First come named moves, each a turn or a mirror, each shown by rows before and after it. For each pair of rows after them, which moves, in which order, take the first row to the second? The first pair is done for you.
vek (before -> after):
[-17  -4  12   6 -19  -7  -7   6 -31  17 -10 -36   7  12 -14 -30  14   6
   9  -5  11   2  -4 -18  -8  26  -8] -> [-21  21  14  -8 -34  -7 -12   3 -17  31  -4 -26   8   4 -22 -14   7   2
  -1   2 -15  18   6  -2 -26  -1 -18]
[  0   6  -1 -11   6  -6   2  19 -16   4  -3 -10   0   0  14  -4  -5   7
  -5  11   7  -7  -3  -2 -10  19  -1] -> [ -2  14  -1 -18   0  -3   2  17  -9  12   1  -5   1  -4  10   4  -6   5
  -6  14  -3  -1   2   5 -18   7  -3]
[ 28 -10  12  -9  22  11   9  -6   5 -22   9  26  -3   2  13  -8   0 -16
  -5 -13   8  -8  -6   1   0   8  -7] -> [ 25   4  11 -15  12   7   8 -10   9 -16  13  32  -2  -3   9  -2  -3 -20
 -11  -7  -5   1   0  10  -9  -7 -13]
[ 11  -6   8 -10 -12  18   9  16   3  34  -6  11   8   8  -5  -1  -6  18
  -5  13  -2  -1   7   6  -8  -2   5] -> [ 14 -14   6  -4  -7  19  12  19  -2  24 -11   4   8  12  -4  -7  -5  19
  -1   8   8 -10   2  -3   0  11   8]
Rara (before -> after):
[  5  -4 -18  22 -13  -6   5   9   6 -21  13  13  -5   3  -6  -7  -7  17
   4   6   7  19  -7  -7   6   0 -10] -> [ 15  -7 -10  18  -6  -1  10  16   0  -5  11  14  10  14   3  -5 -16   8
   0   9  20  19  -3  -8   5   8  -9]
[-20  18   3  -9  -9   6   2  -1  -5  13   1 -20  -6  -6 -20  -3  21   0
  -8  -3 -15   0   9   5   5   5 -25] -> [  0   1  -1   0   8   4  17 -11  15 -37   4   5  -7  -8   6   6  21  -2
  -8 -17 -14 -14  -4   3  15  -2  -4]
[ 16  -8  -9   6  -8  -9   9  -8 -28   3 -10   5  29  14   6 -15 -27 -13
  -8  21   7  12   4 -13 -11  21   4] -> [-11   8 -24   9 -29 -17  -8 -12 -23  -2  -8  -3   5  -4 -21 -21  -7   4
  -1  22 -17  16   2  -7 -17   8  -8]
Pofe (before -> after):
[ 10 -12  -8  -1   5   1  12  30  -9   3   7  -7   9  22   6  -7 -29   3
  -6  23  36  27   7 -10 -12   7   1] -> [-16  15 -11  -9 -21  -5  -5  19  -2  20   7 -10  -4   5 -20   0 -12  10
  -9  29   2  33  15   4 -25 -15 -15]
[-24   4   2   2 -19   0 -18  11 -21  22  -2 -16  -4   3 -23 -10  24   1
  -3   0  -9  -3   9  -7   3   4  -8] -> [-22  -8  -5  11 -11  -4 -14   6 -16  -6  -6 -12  -9   2 -16 -15  32   5
   5  -9  -4 -15   1 -14  15  10   5]
[ 11   5   7  12  -6  15 -14  -6   5 -19  -4   3  -7  -6   5  17  13  -5
  -7  -6  -7  -7  -5   7  -8  -7   0] -> [ 20  -2   9  12  -1  18  -8  -2   1 -17  -6   4   1   1  14  16   5  -7
  -7  -5   5  -7  -4   4  -6   0   3]
fim (before -> after):
[ 23   1  11  -6   7   3  17  -6  12  -2   1  20  17   2  13  14 -11 -13
  -9   2  -3  10  12   9  -6 -15   5] -> [ 20  -1   5  -2   7   0  17  -6  17 -14   3  21  11   0  11  11 -15  -7
  -6   4  -5  14  11   9 -11 -19   8]
[ 17 -14   8   9  11   9  10  -9  -3 -16   3   8  16  12  26  16  -9  -9
   9   8  20  -8  -9  -3  28   0  16] -> [ 14 -13   5   8  10   7  10  -8   0 -18   3  10  13  10  25  18  -3  -9
  10   5  17  -8  -9  -1  26  -2  20]
[ 10   5   8   0  -8  13   0 -12   8 -37   4 -18   3   0  16  -4   4  -2
 -14  -9 -10  18 -24  24  -7 -29  -2] -> [ 11  -2   6   2  -7  14   2  -3  -4 -31   3 -29   2   8  19 -17  -8   2
 -12  -1   8  31 -24  16  -9 -20  -7]
Now pairs of rows:
Each pair is 2 to 3 moves apart.
[-14  -2 -14 -26 -26 -17  -4  -7  -6  -6   3  28 -23  12 -11  15   6  20
  12  -3  -5  -7  27   8   2  -9  -1] -> [  5 -18 -17 -21 -14 -17   9  -1  -6 -20   5  31 -19  20   6  12 -12  19
  10  -5  18  -1  20  -3   1  -2   8]
fim Rara
[-30   7   0   4 -13  10 -22 -10 -12  15  -5 -13  -6 -11 -27  -6  39   7
  11  -3 -16 -29   0   0  19  19  -4] -> [ 12  18  15 -22   1  20   1  -2   6  34   9  20  28   5  13  26 -10 -24
 -13  16 -12  -1  15  14  -6  -8   8]
Rara Pofe vek
[-11   8  -7   0  -3 -13  10  -1  19 -12  10   7 -11   3  17  17 -21   4
   1  10 -14  30  14  10 -32 -30   6] -> [ -4   1  21  -9   8   4  12  10 -11  37  -6  -4  22  19  21  16 -18 -20
  -8   6  13   3  23   4 -13   4   7]
vek Pofe fim
[ 14 -22   4 -13  -3  -8  10   6  14 -29  12   2 -34   3  23 -34 -23  15
   3  11  14   3   2   1  -9 -13   1] -> [ -5   2  21 -31 -19   2  -6   9  -3  37   4 -12 -22   3   0 -28 -17   5
  -5  20   2   4  22  10 -17 -10 -19]
Rara Pofe fim
[ 11 -19   4   6   7  18  -9   5   6  11 -24  -2  22   2  -8   3  13 -27
  -6  -2  17 -27  -1  -6  19  10  18] -> [  6 -28 -26  21   4   1  -5  12  17 -30 -12  -8  -5  -2  -7 -15  -5  -3
   4   8  18   2 -14 -12   6   1  15]
fim fim fim
[ -2 -14   8   1   9   9  -4  16 -27  25  -9 -29   4  10  -1 -17 -15   6
   1   3  27   8   2 -15   2  27  -6] -> [-25  15  -3  -2 -15  -4 -19  -9   5   0  -1 -11 -22 -21 -24   0  19  18
   5  -4 -31   4  -2   7  -8 -18 -10]
vek Pofe
[ -7  31 -12 -22  -6   0 -14   3  11   9 -11   8   7   4  -6  14  24  27
 -11  -3   2  -7   3  11   4  -4  -3] -> [ -3  22 -12 -16  -1  -1 -10  -2  17 -11 -11  15   3   1   2  15  25  28
 -10  -8   2 -14  -6  10  12  -4   7]
Pofe vek
[ 13   6 -25  18  -8   2  -1  -3  -8  19   7 -14  -4  -4  -1 -29 -10  11
   2  14  17 -31 -14 -22   3  27   2] -> [ 13  18 -33  17 -13  -5   0 -17  19 -12  18  10 -18 -19   3 -13  -6  14
   0  11 -12 -27 -18 -10  -5  -7   7]
Pofe vek Rara
[  1  14   4   1  -5 -25   9   7   3  24   5  14   5   6 -15 -17  -8  -8
  -5  16   8  12   7   5 -15   1  -9] -> [  9  -6  -5  18   4 -31  15   1   5 -16   3  17  -2   6  -5 -23  -1   1
   4   2  13  -4 -10  -3   0  10   4]
vek Rara Rara
[-27   7  17  31 -11  -7  -5  -4  18 -29   8  16 -33  -8 -14  -4  31  34
  32  10 -33   3  -2  15   4 -29  -8] -> [ -1 -18  41  22  11  12   6  29 -27  28  -1 -11   8  31   6 -21  -7  11
  23  27  35   9  12  -6   7  24  -9]
Pofe Rara
[  5  24   7  10  14  11   7 -12  20   3  10  32   7  -3  -2  17  23   2
 -12 -10 -18 -27 -18 -10   3 -18  10] -> [ -4  11   9  19  17  13   2  -1  -7  18  -4   2   5   5 -14  -8  31  11
  -4 -11   8 -35 -19 -26  16  19   4]
Rara Rara vek
[-18  16 -15  -6 -15  -2 -11   5  -2  19  -2 -19 -17  -6 -20 -13 -12  17
  -4  20 -14  33   7   0 -19 -10 -24] -> [-17  24   7 -14 -13   8 -15  -2  -6  46 -10 -10   2  -7 -21   5   4   0
 -12  13 -19  11  17   9  -9  -7 -20]
fim fim
[ -5 -10  -2  11   1   3   1   6 -21   7 -11  -6  -2  -6  -2 -15   6   8
  10  -5  20  -8   0 -10   4  24   0] -> [-16  16  -7   2 -15  -2  -8  -4  -6  10  -1   5 -12 -19 -16  -2   8  12
   4   2 -10   7   7   9 -12  -8 -12]
Rara vek
[  6  14  -8 -12 -20   6   0   5  15  23  13  12  -6   8  12   2 -33   5
  -9  22  -4  32   9   7 -38 -24 -24] -> [-16   8 -15   6 -25  -1 -15   7  -3  24   8 -18 -25   2 -10 -26 -12  27
   6  20   4  25   4  -6 -28   0 -32]
vek Rara vek
[-19  -2 -29  25 -17  -9 -15  21 -10  -4   2 -10 -31  -1  -1 -15  -6  25
   7  11  10  17 -17  -7  15  -8 -14] -> [  0 -14 -25  24  -5  -5  -1  29 -10  -7   5  -5 -17  11  17 -12 -26  16
   4  13  28  21 -18  -9  16   1  -7]
vek Pofe Pofe
[-13   7  -7  -1 -13  -4  -9  -4  22   8   9  10  -6  -8   1  13   1  -5
  -7 -17 -34  10   6   7  -7 -14  -2] -> [-19  -3 -23  10 -16 -10 -10   6  12  -1   7 -10 -19  -2  -4  -5  -8   9
  -1 -11 -19  24   2  -5  -8  -3  -7]
fim fim Pofe
[-10  12   5   0 -25  -3  -9   3 -19   3 -10   0  -5 -16 -19  13  31  11
  13 -16 -22  -8   3  12   3  -2 -11] -> [ 11 -12  15   3  -5   6   4  13 -34   6 -15  -7  13   5   2   5  16   2
  13 -18  14 -16   0  -2  15  26  -1]
Pofe Rara
[-26  20  -2   8 -35   0  -7   4 -11   5   5   3  -1  -4  -1   4  22 -32
  12   6 -16   5  12   7  -3 -10  -2] -> [-27  13   1  14 -31   4  -8  11 -24  13   0  -9   2   4  -3  -5  25 -32
  14   6   2  -2   9   0   4   8  -1]
Pofe Rara Rara
[ 16 -14   6  27   7  -6 -18  -8 -15 -29 -16 -21 -14   6  15  -8   1   6
  14  13  18   5  -3 -10 -18  15  13] -> [ 23  12  18   4  -1   1 -18  -7  -7   7 -11 -10   3   9  17  14 -16 -10
  -2  25   3  25  17   7 -43  -7   4]
vek Rara Rara
[ -4   7 -14  -6 -13  -7   3  -7  16 -11  12  10  -9 -13  -6   6   0   3
   2   4 -21  23   3  14 -11 -19  -1] -> [ 10  -7 -10  -5  -4  -4  12   8  -1   3  11  -5   4   4  10  -5 -26  -1
  -2  14  10  35   7   5 -13  -1  -2]
fim Rara Rara
[ -2  12 -15  11   9 -13  -8   3  -6 -14   6 -14  -6   7 -28 -15  17  21
  11  -1   0   6  -5 -21  -4  30  -2] -> [  5  16  -9   3   9  -8  -7  12 -15  10   9 -16   7  17 -22 -13   0  13
   3   7  11  19   2 -22 -12  35  -9]
Pofe Pofe
[  3 -12  -2   9  17  -2   6  -4  -2 -12  -3   1   1  15  19  -8  -6  -7
  12   6   0  -5   0   1   1   6  13] -> [  4  -7   1   6  18   1   8  -8   3 -12  -2   8   3  11  18  -3   4 -10
  12   3  -6 -13  -2   6   5   2  15]
fim fim fim
[ -5  -6   4  -2  -5  -4   3   9  -8  16  -2 -21  13   4  -6 -11   1  -8
   1  10  13  13   4  -6 -15   6 -26] -> [  2 -22   0  11   3  -7   8   6  -3 -13  -4 -17  11   2   2 -16   5  -5
   7   0  21  -1  -4 -14  -4  13 -11]
Pofe Pofe Pofe
[  9  17   1  -8  -5  -5  -9   5  12   7  11  15  -4  -5  -1  15   3 -10
   7   5 -13   9  15  16 -12 -23  -6] -> [ 24  -8  -3   6  13  -4   3   6  13 -23  10  19  -1   4  19   9   1 -11
  11  -5   6  -3   3   5   2  -8  11]
Pofe Pofe
[ 22 -24  -4   2   1   3  18   8 -27   5   8  -1   3   4   4 -34  -6 -10
 -14 -20  25 -25   9 -10  34   7  19] -> [ 10 -17 -11   6  -6  -5  13  -7 -12 -24  10  10 -13 -14  -4 -27  15  -3
 -11 -28   0 -35   0  -2  38  -9  21]
vek Pofe vek
[-22  20  -7   6  -1   4  -8  -9  10   5  -1  -2 -11 -12  -7  -2   7   4
   3  -6 -10  -3   9   7  -8 -15   4] -> [-17  22  -2   0   1  11  -5  -3   4  27  -2   0   0  -4  -2  -1  -7  -3
  -4   2  -3   5  15   5 -13  -9   4]
Rara Pofe Rara
[  4  25  20 -19  -6  10  -5  -3   6  39  -4   8  15   0  -3  18   7 -14
 -22  -1  -8 -10   9  14  -4  -5  -2] -> [ 14  -2  13   2  10   4   5 -11  16 -17  -5  16   6  -5   8  10  25  -5
  -8 -21   0 -37 -12   2  18   6  21]
Pofe Pofe
[ -6  -5  11  -3   0   2  -5  10 -21  27 -12 -16   6   9 -15 -12  12  -1
  -4  -3  12  -9   4  -9   4  24  -6] -> [ -7  -9 -16   9  -7 -15   2   3   7 -28   4  -4 -22  -3 -10 -13   0  16
   5   0  -4  17  -9  -5  -9  -5  -3]
vek Rara fim
[-35  24 -14   3 -28  -3 -25  -1  -8  15  -3 -20 -29 -23 -30 -12  22  17
  -2   2 -24   9   1   4   1 -10 -16] -> [ 13 -30  -4  17  16   4   9  10 -15 -26  -5 -10  -3   4  22 -20   1   3
   3 -13  35 -13 -19 -21  27  34  22]
fim Pofe Rara
[-10  25  -7 -12  -2  20   8 -29   4  11  -4  15 -11  -5  -4  12  19  26
 -13  11 -27   5  -9   4  -7 -21   5] -> [-12  11 -27   2  -1  13  10 -17  -6  -6  -3  -4 -27   0  -5 -12   2  43
  -4  19  -6  23 -17  -9  -9  -7   4]
fim fim Pofe
[ -9  12  -2  -4   9   4 -15  -6  12   7   0 -10 -16   0 -29   2   3   5
  -7  21 -14  12   5  17  -9 -17 -15] -> [ -8 -10   3  10  22   5 -10  -4   1 -10  -7 -19 -14   5 -26 -11  20   9
   2   5   5 -16  -4   3  14  11  -4]
vek fim Rara
[ 32  21  34  13 -18 -24  -5 -10  -3   2  -6  14   5  11   9  12 -19 -30
  -7  -7 -15  21  19  13  -1  12  11] -> [ 26   1  18  33 -13 -34  -5  -6  -6 -33  -8   3 -17   9   5 -11 -10  -8
  11 -14  -7  15   4  -1  13  27  15]
Pofe fim vek
[ 10  -6 -16   8  -3 -22  14  21   7  -4  16  19 -20   0  17  -2 -29 -13
  19  30   5   2   4 -11 -13  11  10] -> [ 13  -4 -10   4   2 -19  16  17  10  -4  17  28 -16  -1  24   4 -27 -18
  16  26   0  -4   5  -8  -9   7  13]
Pofe Pofe Rara
[-13 -19 -10  10  -5  10  16 -24  28 -39   3   1 -24  -2  17  -7   4  24
 -11 -18 -12  12   0  -6   9 -10  17] -> [-18  -3 -11  -5 -16  11  16 -11  20  -6   9  -6 -20   4  12  -4 -24  19
 -18   4 -13  44  15   1 -14 -22  -1]
fim vek
[-21  -2   1  -6   0  -5  -5  -8 -17   7   0   2  10  17   3  -3  -3 -12
 -19  10   8 -14  -3   0  -6 -10 -10] -> [-15  -7  -3  -2   6  -5   0  -6 -15  -8   2   6   8  19  15  -4  -7 -12
 -18  10  17 -14  -6  -4  -4  -8  -5]
Rara Pofe Pofe
[ 12 -21   7   1  25   7  16   7 -24  -5 -17 -19   6  17  11 -21 -12   6
   1 -10  12 -10  -3 -11   3  31  17] -> [ 19  -7  28 -12  23  14  16  -4 -14  11 -15   2  23  13  18   3  -9 -14
 -11 -14  -5 -21   2   2   0  15  20]
fim fim Pofe
[ -3  -2   1   6  -1  -2   5 -17  -9   3  -8 -35   8  -1 -11 -16  14   5
   0   2 -17  -4  17  19   3  -2  12] -> [  4   3   4  -3  -2   1  10 -16  -5  12  -5 -28  17   2  -4  -6   0   0
  -6   6 -18   8  21  25  -8 -10  10]
Pofe Pofe vek
[ -6   0   7  -7 -13 -15  -5   3 -22  30   4   1   6  11  -2  -1 -26 -20
   4  10   8   5  17   1 -19  -3  -9] -> [-12   8   4  -2 -13 -20  -7 -17   1  -1   8  23  -5  -8  -7  16   3 -17
   6  -7 -24 -15   7  10 -12 -23  -1]
fim Rara
